Each row is where one point has got to under a steady rotation. How many steps took it there?
The counts run from 0 to 469.
[127  91 110 199 109 136 134 117 170 136 158  93 108 148 151 109 129 116
 123 128 136 146 119 170 143 121 122 166  92 129 111 150 173]	13
[124 112 135  84 116 131  95 117 117 136 110 166 164 106 171  95 114 112
 135  91 161 110 132 114  72 146 144 152  90 132 120 162  75]	271
[140 132 118 144  99 147 147 118  98  82 143 115 111 168 109 168 134 166
  89 107 114 169 154 136 156 122 130 120 154  92 118  72 160]	204
[179 148 124  97 114 132 145 131 142 110 150 131 156 142 119 127 113 143
 154 117 120 139 119  71 198 150 163 104 102 127 111 161 112]	237
[125 130 163  54 109 110 111 117  76  92 125 138 157 120 141 107 126 139
 133 120 145  96 157  77  79 113 141  95 115 125 144 117 134]	278
[ 97 144 167 139 161 118  89 151 142 111 104 148  96  72  96 105 134 140
 127 178 125  98 156 116 142 124 115  86 118 165 113 137 135]	321
[ 93 141 126 155 103 184 179 124 129 117 148 132 162 124  81 150 124 137
 200  98 152 131 153 115 127 120 103 154 139 129 108 125 150]	46
[130 117  98  80 159 122 143 121 149 109 126 142 139 162 141  89 106 101
 171 125 125 129  88  60 122 161 165 151 119 122  91 112 130]	86
[108 127 116 109 113 162 135 122 143 154 121 144 156 148 139 162 117 116
 195 106 162 115 117  99 108 109  97 163 134 161 114 192 121]	424
[133  97 140 142  94 143  98 134 170 128 116 151 109 164 161 122 118 154
  69 111 124 185 147 160 171 144 108 111 113 119  94 141  95]	25
[145 134  96 142  94 137 178 146 120 151 138 116 152 115 134 159 100 118
 157  62  98 133  94 157 153 146 114 156 120  90 137 172 105]	58
[101 118 155 149  99 109 117 155 114 171 139 128 101 125 161 143 148 156
  97 109 155 124 188 184 140 162 111 123 160 139 139 117 112]	352
[175 123 134  88 127 100 145 144  95 114 136 123 141 152 134 131 136 141
 123 100 110 145 130 126 180 179 181 127 119  85 131 134  68]	69
[160 129 117 148 112 138 167 143 108 137 155  95 150 100 124 172 132 127
 156  69 128 130 121 160 154 160 135 177 134 112 137 185  96]	60
[136 126 155  88 100 111 140 139 133 116 115 118 153 115 104 144 112 160
 179 140 112 111 139 109 193 129 128  64 144 104 113 161 103]	233
[141 109 132 156 104 185  91 139 174 110 113 147 126 131 137 127 113 158
  80 114 128 174 160 162 158 132 130 132  96 123  89 136  87]	27
[120 174 152 100 130  97 143 140 104 181 120 104 132 123 126  86 117 114
 102 141 128  95 114 143 172  78  98  86 110 130 157 152 143]	144
[145 152  81 136 119 126 142 127 152 114 129 146 159 124 103 170 121 152
 182 130 101  89 120  95 158 146 145 124  97 132  91 180 125]	241
[151 129 111 141 127 119 143 141 134  84 151 121 125 127 112 187 144 145
 205 126 108 102 139  84 139 160 164 139 117 149 137 161 147]	244
[134 145 153  95 132  87 130 135  49  95 125 159 138 173 123 146 149 128
 121 108 115 115 146 120 110 123 164 123  92  89 176 108 115]	446
[ 79 153 124 168 137 138 147 151 152 160 151 123 101 137 118 121 155 126
 144 142 153 105 155 115 124 132  96 143 142 198 123 136 198]	335
[155 153 121  77  99 135 133 148 121 146 120 124 169 170 145 166 104 133
 104  81 118 113 121 116 130  88 121 131 103 125 147 180 102]	434
[123 173 126 172 135  78 117 143 113 161 140 129 128  84  98 133 156 141
 101 153 136  72 144 161 153 125 130 122  92 157 133 172 138]	152
[171 108  98  80 105 122 132 102 134 122 118  78 152 170 180 100 105  97
 128 114 110 105 124 120 102 117 133 137  93 144 134 169 147]	101
[123 107 115 136 143 159  91 116 157  78 101 169 111 123 113 184 121 145
 207 156 114 130 147 112 119 135 138 139 126 124  93 137 107]	410
[110 125 169 118 100 184 126 148 139  80 132 146 125 144  95 141 120 174
 131 122 135 171 188 108 153 120 123 102 145 120 109  85 123]	36
[119 157 175 105 153 127 129 145  98 154 146  82 115  83 112 110 126 102
 130 134 165 112 120 120 144  81  95 135 156 158 177 151 151]	140
[105 118 139  85 164  89 120 140 117  87 108 147 129 133 100 145 141 146
 174 148 119 104 129  85 119 178 159 124 164 104  85 111 100]	80
[ 82 125 166 120 180  89 118 142  89 106 109 162 106  90 115 139 139 106
 161 122 134 107  82 106  78 132 128 158 149 105 142 119 128]	457
[129 120 156  68 123 133  87 136 104  90 114 127 156  75 133 147 122 148
 119 118 148  90 155 102  65 117 140 141 140 139 127 140  90]	275
[129  66 168 150 100 126 113 122 147 115 134  87  99 176 157 116 143 141
 116 140 134 159 181 189 169 121 117 109 122 112 136 125 131]	21
[140 145 107 127 155 103 136 114  90 123 104 118  99 144 148 118 112  79
  82 106  96 140  52 134 115  96 100 150 123 117 155 142 154]	298
[121 144 129 109 148  82 156 100  60  98 122  99 118 165 107 112 143  95
 108 137 126 113 104 119 100  88 106 132 136 117 148 119 181]	294
[125  77 151  90 144 119 124 140 119 118 117 110 119 171 164 150 140 107
 188 123 136 107 155 144  80 144 144 174 142 127 163 141  98]	261
[178 102  92 123  99 121 149 107 132 136 156  60 131 149 143 134 111 133
 112 109 127 157  93 143 194 131 133 135 150  95 109 152 135]	388
[119 159 109 157 159  87 111 175 142 141 123 157  92 162 115 125 135 138
  74 156  96 113 122 147 163 129 159 113  80 121 115  91 145]	161
[108 160 112 139 131  98 127 102  78 100 125 144 117  87 122 156 130 116
 130 112 124  97  90  86  65 116 104 142 132 143 140 144 183]	289
[151 101 108 116  91 102 157 115 130 142 145  69 123 132 151 146 100 140
 138 121 111 142  84 146 193 129 111 110 174  87 117 139 150]	386
[124 113 122 122 118 160 144 114 138 147 105 145 150 106 117 101  94 122
 177 119 135 151 107 164 184 131 112 130 114  74  86 157  75]	224
[125 144 130 110 148 101 152 101  58  90 129  82 123 150 102 132 147 105
 107 131 131 108 111 109  90  81 110 139 147 127 154 115 185]	293
[166  89  99 159  99 111 108  99 131 115 129 108 119  92 149 168 129 148
 153 128 114 136 127 170 164 157 132 136 130 107 108 191 106]	394
[119 133  73 178  96 147 149 102 106 112 122 169 115 161 131 143 111 133
 130  92 106 176 111 155 151 142 112 134 120  78 101  93 144]	208
[ 92 148 126 134  81 179 149 135 141 114 122 194 139 149 121 119  89 151
 158  96 122 167 134  95 158 126 105  94 113 109 100  90 142]	40
[116 153 171 118 151 135 126 141 106 157 136  99 102  60 120 117 118 102
 140 129 157 113 108 123 138  86  90 138 157 157 177 155 150]	139
[124 159 168 114 155 134 118 160 141 111 141 136  91 129 118  74 130 128
 114 165 132 139 147  78 169 122 135  86 107 176 140 101 170]	325
